Each row is where one point has got to under a steady rotation. How many ticks took it there?
The counts run from 0 to 505.
[  5  -9 -15  -2   4  20   2 -14  -3   5  -2  -7  -7  -4   6  -3  12   8
   9  10 -36   1  18  34  11   0  10 -10 -33  -4 -13  21   3  -4 -14 -15
   6  -3   8   3 -32  -3  -2 -17  -6 -14   7 -12  11  -8] | 290
[  3   1   8  12  20   6  -7  -6 -32  -6   4 -19  -5   5 -19 -15   5   5
 -16  14   3   8  -9   9 -22  11  14   3  14   9  16   0 -17  18 -10  17
  -9  -1   9   8 -14  37   0  -6 -31  12   4  -2 -19  -2] | 239
[ 13   0 -15  22 -16   5 -14   9  13  -2  14 -21  13  10 -19  -9  -6  19
  18 -16  -2 -13 -18  -9   3  -1  33  12   9  -9  -7  20   5  13   0   6
  -1  10  11 -16   2   7 -20   0  -1  -9  -3  21  -2  13] | 502
[  2   1 -16 -13  14  17  -1  -8 -20  27   2 -19   0  16 -22 -16  29  17
  -3  13   5   6   4  10   2 -20   8   1   2  13   6   4  -9  -9   2  -5
 -16  23   4 -15 -30  14  30   9   0   9   2  -2  -6  -3] | 179
[ -5  18  -4 -17  20   2   9  -1  -6  26  -9  17  -3  11  -3  -1   5 -22
  -1  15  11  -5  10  16  17   0 -15 -16  -7  20   8 -17  -5  -5   2  -6
   7  12 -11  -3  -6  -3  18   9  11  13  -4 -13  23   8] | 182
[  3   2 -19  16  -3  14 -12  22  -4 -10  16  -8  14   3 -10   9  -4  10
 -19   2 -21   3   3  11  -5   7  18   5 -12 -32  -9 -19  13  -2 -14 -18
   6  -7   4  18 -15  -6  -9 -24 -11 -10   8   4  14  11] | 288
[ -8  18 -12 -13   0   0  -2  21  20  14   6  -4  -1  16   2  -4 -18  -2
 -10   5   4  -4  21 -14   9 -18  -9  13   4  43  -9   1   5  -6 -10   9
  -2  12  -3  17   3  -2  30   9  -1   8 -14  10 -12  -6] | 281
[ -2   9 -25   7   7  13  -2   6 -22  13   3  -8  28  20 -18 -15  11  -2
  -4  24  16   7   4   3  11  11   9  -7  26  -8   1  -5 -14  19 -11  -6
 -17  18  -4 -12  -7   3  -2   2   6  12   2  -5  31   5] | 374
[  2  15   0  14  -3   7  -7  -7  12   0 -12  -7  -6   0  -4  -2 -12  -5
  35  -6  -4 -13  -3  26  19   4  23 -10 -16  11   6  26   9  20  11  16
   7  -4   7   0   7   1 -28  -1   7 -14  -7  18   5  30] | 306
[ 12  23  -9   1  10  -6   1  -5 -10   3   3  -8   8  11  -6 -37  14  12
  -3   8  -2  -7 -29 -19   9   0  25   4  15  -4  31   9  14  18   0   8
  -7   1 -10 -17  -4   7 -17 -13 -11   1 -12   0   4  20] | 438
[  5   4 -11   4  10  -6 -16  19   9  16  25  10  -9   5 -15   2 -14 -21
 -12   3  -5  -7  -2  26 -17 -13  -3 -10   7  -9  18 -28 -11  -5   1  -6
   6  -6   6  14  -9 -15   0  -8  26  11   8 -18  30  11] | 348
[ 14   1   6   4   4   6  -6 -14  -5   3   6 -23 -23   7  -2 -14  -8   8
   5 -18 -22   4   3  10  -5 -15   3  -1 -13  21  21  19  -1   9 -15  22
   9 -10  24   5 -20  20 -15  -8  -2   1  -6 -16 -21   7] | 76
[-11   0  -1  23 -11  -3 -19  12  23  26  10 -15   5   9 -13 -11  -7 -12
  11   7  -2  -9   9  18  20  -5  11  -9  25 -10   6  -3   5  19  18   1
 -13  19  -3   4   3  -5   3  -5  12  -5 -17  25  24  17] | 310
[ -1   0   4  12  12  31   5  -7  -7  -4 -21 -13  -6 -11  -2   7  13   5
  29  14  14   9  -4  20 -15  -1   4   7 -10  19 -15  30 -14   5  -2   0
  -4   5 -17  30  -2  -5 -21   2   2  10  10  16  -9  16] | 338
[ -4  13 -11   9   9  23  12   4   5  -4 -19  -3  -2   2 -16  11   9  20
  29  -2  12  -3   2  -7   2  -1  18   2 -24   5 -15  17  -4  17  -7  22
 -11  10  -8  13 -21  -6 -21  12   8   8   9  13 -12  29] | 339
[ 11 -11 -25  -6  -4   2   5  13 -16   8  14 -11  21  11 -18 -17  10   3
 -17   8 -10  -3   0   5  18  10  10 -18   8 -16  -9   5 -15   2 -22 -12
  -6   6  -9 -26 -10  11   9 -24  -1  -6  -6 -13  30 -18] | 293
[-12   5  -4   8  27   1  12  18  -5  15 -15  13 -13   1  -7  17   6  -6
  -5  10  -3  -9   5  15 -13  -3 -14  10 -19  -1   2 -26  -6 -16   3  16
 -15  -4  -2  38 -32  -5   8  16 -10  14  15 -14 -10  14] | 317
[  2 -25  18 -11   1 -11  10   7  16  43  -8  17 -19 -18  -4   1   0  -6
 -16  -2   1 -21  -5  32 -11  -2 -10  -2 -11  21  18   9  -3 -14   6  12
  14 -12   2  10 -16  -3  15  -2   2  -1 -11 -23   9   0] | 21
[ 10  25  -2  12  13  19  10 -16 -11   1 -14   9  17  10 -16 -17  -5 -17
   8  11   4  -7  -7   2  15  14  14 -13   1   5  13   0  -4  17 -14   1
  -3   1  -9   6 -14  10 -38   1   1  15 -10 -23  19  13] | 241
[ -8  -1  32  23  -1  13  -9 -11   5  12 -10 -20 -10 -15  -5  -8  -8 -16
  12  -2  -7   1  -3  34   6  -3  20 -17   7   2  16  12  -8  16  -1   5
   5  10   0  16  -3  21 -24 -26  -5   7 -20  -2  -6  -2] | 273
[ -5   5   3   7  16 -15   3  15   3   9 -17  13 -23  -2   9  -4  27   8
   5  16  26  -4 -19  -5  -5  12   7 -25   1   0  19  -2   5  10 -14  20
   7  -4  -2  19 -10 -24  -2   7   2  13  14  -5  22   4] | 69
[ -8  -9 -13   7   9 -14 -14   5  20  15 -15  -3 -17  12   8 -11  11 -11
  16  24 -13  -3  -2  24  12   8   1 -15  10   6 -13  14   1  -8   5 -10
   1  -6  10   6   5 -28   6  -9   3  -7   6  11  25 -29] | 230
[ -4 -24  -6  11   2 -13  21  17  15  12 -11   6  -1   3  18   3  10   6
  14   2   9  -8   7  12  -5  28  -6  -9  14  -6  -6  18 -19  10   1  18
 -20  16 -24  21 -11 -24  -3  -1   6   6  -8   6  17   2] | 198
[ 15  11 -19  -6  -1  24  16   5  22   9   0   0   0  -2  -6   9   7  20
  16  -8  -8 -17  -5  -4   2  -7  12  21 -42   2 -22  17  11 -11   2  -4
   5  -5 -15  19 -25 -10  -9  -3  -6 -17   8  14 -13  18] | 420
[  7 -21  11  -4 -18   5  -8   3  -5  34   8 -15 -10 -12   8 -12   2  10
 -14   9  -4   3   5  18   8 -20  18 -15  10  10  32  -2  -3  17   6  -6
  14  14  -4  -2 -11  20  13 -10   8  -1 -13  -7  26   6] | 213
[ -7 -17 -10  33  -2  10 -17  15  -4 -11  11 -22  -1  -3 -15  -4  -8   8
   8   8  -6  -2  -3  20 -19  14  23   2  13 -22  -7   3  -7  16  -9   3
 -12  -3  11  15 -12   8 -19  -1   0  -3  10  13  12  13] | 369
[ 11 -23  -3  -6 -10 -16   6   3  17   9  -5  13  -1  12  13 -12  -4 -10
  18 -19  10 -13 -15   4   4   5   2 -18   4   3   2  31 -14   2 -15   7
   9  -3   0 -10  -4 -14 -13  -1  30   1  -7 -14  30   6] | 134
[-18  14 -14  23  13   1  -5  30  -5 -21   0   4  -1   6   2  15 -10 -13
   4  11  13   0  14  10 -12  11   4 -12   3   0  -2 -10  -4  20 -31  15
   1 -12   0  35  13 -12  -6  -4  15  18   7  10   6   5] | 203
[  6 -16  10  18  -5   3  14 -10  23  13 -22  -3   0  -2   0  -8   0  -4
  21 -19 -23  -6 -15  19  12   0   8   5 -14 -10  -4  30  -8 -14   7 -20
  -7   6  -3   9 -15  -6 -32 -17 -11  -3 -12  -5  11  -6] | 193
[ -6  16   2  17  14  16   7  16 -16   5 -22   3   4 -16   2   6   9   9
 -15  21 -12  -6 -17   5  -2  13  12  -2 -16 -18  21 -19   6  -3  -8 -18
   3  -1 -10  33 -15  10 -14 -15 -35  11   7  -6  12  -8] | 321
[  3 -24 -16   6  13 -14 -15   5   3   0  -4   3 -27  20  -4  -6   3   5
  15   4  -9  -6   5   4 -11  -8  -6  -7   5  18  -5  13  -5  -5 -22  10
 -12  -6  36   9 -19 -14  10  23   6   3  20 -11   7 -20] | 38
[ 18  11 -19  -6  -3   6  -6   3   3   2  11 -10  11   8 -19 -17   0   5
   3 -13  -8   0  -1 -17  19 -37  22 -17   2  -1   6   4   3  10 -21  -1
   5  21  16 -18 -29   9 -10  -7   9   1  -7 -14  12   4] | 211
[ -9  -9  -2  -3   8 -22  -2  21  -6   1 -11   7 -21   0  23   9  11   4
  -6  17  -2 -14  -1  23  -5   7  11 -23  -8   4  16  -9  -2   2 -15   0
  28 -17   9  19  18   3  14  -9   6 -10   4   2  30  -6] | 461
[ -8   3 -21   9  -1  -6 -13   7  24  -6 -17  -9  -9   6   9 -10  12  13
  17  15  -4  -2   4  -7  33   1  15  -3  -8  18 -16  25  23  -4 -14  15
  -5   3  13  -2  -2 -11   9   4 -20  -4  -5  31  -2 -25] | 33
[ 17   1  -8  -7  -9 -14  -4   3  11  23   6   7  -8  20   1 -29  -4  10
  -2 -23   4 -15  -7 -20   6 -10   3   6  12  13  23  13  16   3   5  23
  -3   6   5  -9 -16  -5  -1  21   1  -3 -14  -3   2  19] | 442
[ 10 -10 -18  24  12   6  -6  -1   4  -7  -2  -3 -10  11   1   5 -11   8
  23 -12  -7  -8   2  13 -20   3  -2   8 -17   2  -9  19  -2  -6  -2  22
  -1 -18  21  17 -12 -15 -13  23  13 -12  14   7   3  29] | 172
[ 18  25 -15  -4  12  26 -12  -2 -19   3  13 -27   0   0 -17 -11  15  26
  -3  15  -8   9 -24  -9 -14 -27  18   5  -7  -9  17  -7   3   8  -2 -15
  11   3   1   2 -15  11 -14 -16  -8  -3  15   6   4  11] | 13
[ -7  12   5 -11  10  11  16   5   5  -1   0   8   4   3  -7  19 -23  -9
 -18  -9  -5 -17   5  25   4   5   5  18 -25  32 -11  10   6 -15   5  26
  10  -8 -12   7  -2  12   6  -4  -7  -5 -16  12 -32   9] | 221
[-10   0 -15 -14  16  -2  15   9  -2  13 -33   2 -13   1  16  11  25  13
   2  21  -6  -7  15  10  24   8  -3 -13 -32  19  -3   1   9  -6  -2   6
   6   4  -9   1 -18  -3  24   8 -12   0   4   4  15  -6] | 457
